(in the rows, 128 means zero)
First come named turns, each shown by rows before and after it. For each pair of rows after them, which turns, in which order, take the first row to the second? The first pair is done for you.
turn K:
[181 110 101 162 131 141 145 152 145  68 110 101 118 194 176 144] |-> [183 112  96 166 114 142 163 147 149  58 119  91 153 187 137 147]
[165  94 136 126 170 148 105 136 142 132 109 130  92 166 172 145] |-> [156  98 126 130 119 133 125  95 134 105 116 117 181 143  90 161]
[129 106  91  99 110 129 122 130 141 125 103 140 171 135 144 131] |-> [130 108  91 104 117 130 125 144 148 135 111 149 148 140 158 125]
[104 157 136 134 100 110 136 139 126 150 176 123 146 104  60 124] |-> [117 154 151 129 150 100  93 152 107 155 153 140  68 129 160 110]
turn J:
[133 137 120 134 145 136 117 167 138 152 143 123  55 125 182 108] |-> [143 112 146 133 147 135 110 148 125 143 116 131  60 145 198 113]
[141  94 128 118 160 144  87 141 126 153 128 139  79 134 178 112] |-> [148  73 137 114 150 152  95 130 131 145 101 136 104 151 170 116]
[137 136 123 129 128 137 141 133 145 129 139 141 158 154  86 140] |-> [127 152 117 129 140 135 136 143 146 141 161 142 149 136  89 134]
turn S:
[122 145 171 145 170 111 102 112 112 146 140 170 115 118 141 134] |-> [117 151 122 143 162 126 124 153 144 174 172 132  92 102 136 116]
[122 152 169 148 160 112 110 105 125 137 158 169 117 113 111 131] |-> [121 157 124 146 142 126 121 138 140 166 183 135 100  96 105 116]
[139 115 151 125 153 125 121 111 149 143  86 172 163 165  88 145] |-> [140 127 133 134 162 140 121 138 178 180 113 177 136 156  91 132]
[104 124  86 130  57 156 128 150 112  79 117  68 136 124 144 139] |-> [111 126 159 137  89 138 107 105  83  57  86 123 156 139 161 160]
Then:
Each pair is 2 to 4 turns apart.
[141 113 146 116 162 132 114 144 150 146 116 172 107 158 155 135] |-> [122 135 134 117 166 119 103 145 125 136 143 154  86 138 159 130]	K then J then J then K
[110 107 113  97  87 116 122 107 127 119 117  80 206 133  88 118] |-> [ 97 127 153 108 112  98 103  88 106 113 127 115 206 127  93 134]	J then S
[102 156 163 137 173 102 105 112  97 127 147 142 104 115 130 120] |-> [134 106 156 131 124 137 142 100 123 109  97 137 187 145  89 136]	J then J then J
[119 158 103 140 102 120 124 133  91 139 181 113 124  80  53 102] |-> [162  95 159 119 129 132 102  99  78 104  67 154 103 153 159 110]	K then J then J
[106 189 151 121 168 121  96 147 141 175 225 182 114  65 100 119] |-> [ 94 187 122 115 147  97  84 159 101 151 218 127  86  54 137 107]	S then J
[126 109 130 113 146 155 103 116  92 131  98 137  98 156 157 133] |-> [111 137 100 127 110 151 135 126 112 150 153 107 145 118  72 145]	K then J
[158 131 125 138 147  93 106 116 105 112 103 121 127 146 167 136] |-> [141 158 114 153 149  85 106 114 101 122 151 117 123 119 127 133]	K then J then J then K
[ 91 151 139 129 175 118 115 132  83 110 145 149  88 137 163 121] |-> [122 102 150 126 144 135 133 110  93  93  82 152 158 175 160 141]	J then J
[133 121  87 114 106 158 159 163 161 153 124  95 101 131 140 115] |-> [130 123  82 118  83 151 168 141 150 133 118  87 143 122 110 119]	K then K
[115 161 144 137  93  92 130  96  55  46 104 135 146 133  79 167] |-> [124 156 161 126 129  90  99 110  49  64  88 147  72 149 158 151]	K then K
[ 83 172 114 138  85 139 163 164 159 164 209 133 180  63  92  93] |-> [ 76 186 145 126 147 105 105 163 102 151 187 141  72  81 206  77]	S then J then K
[124 172 114 138 178 121 117 151 150 194 209 151  75  91 124 124] |-> [111 166  71 126 140  93 121 149 104 154 198  86  62  73 142 110]	S then J
[127 143 119 139 152 119 121 151 160 156 163 147 139 121 112 124] |-> [136 117 100 134 102 122 146 134 145 123 131 113 179 131  99 133]	S then K then J then K
[114 142  99  79 118 158 162 113  99 111 172 127 210  91  96 123] |-> [100 164  89  79 143 132 143 128  73 117 194 111 147  76 141 105]	J then J then K then S
[124 137 152 155 135 103  87 109 135 144 167 136 190  86  64 168] |-> [121 129  87 143  98 120 108 148 147 153 168  68 161  73  75 138]	K then S then K then K
[172  93  71 142 153 152 128 180 185 154 179 119 106 125 139 133] |-> [160  93  65 146 112 137 144 152 174 131 185 111 168 111  82 151]	K then K
[155 102 121 130 120 164 147 129 176 108 132 130 232 141  38 153] |-> [ 98 178 147 143 191  74  72 100  75  89 196 143 141  90  98 134]	J then J then J then K
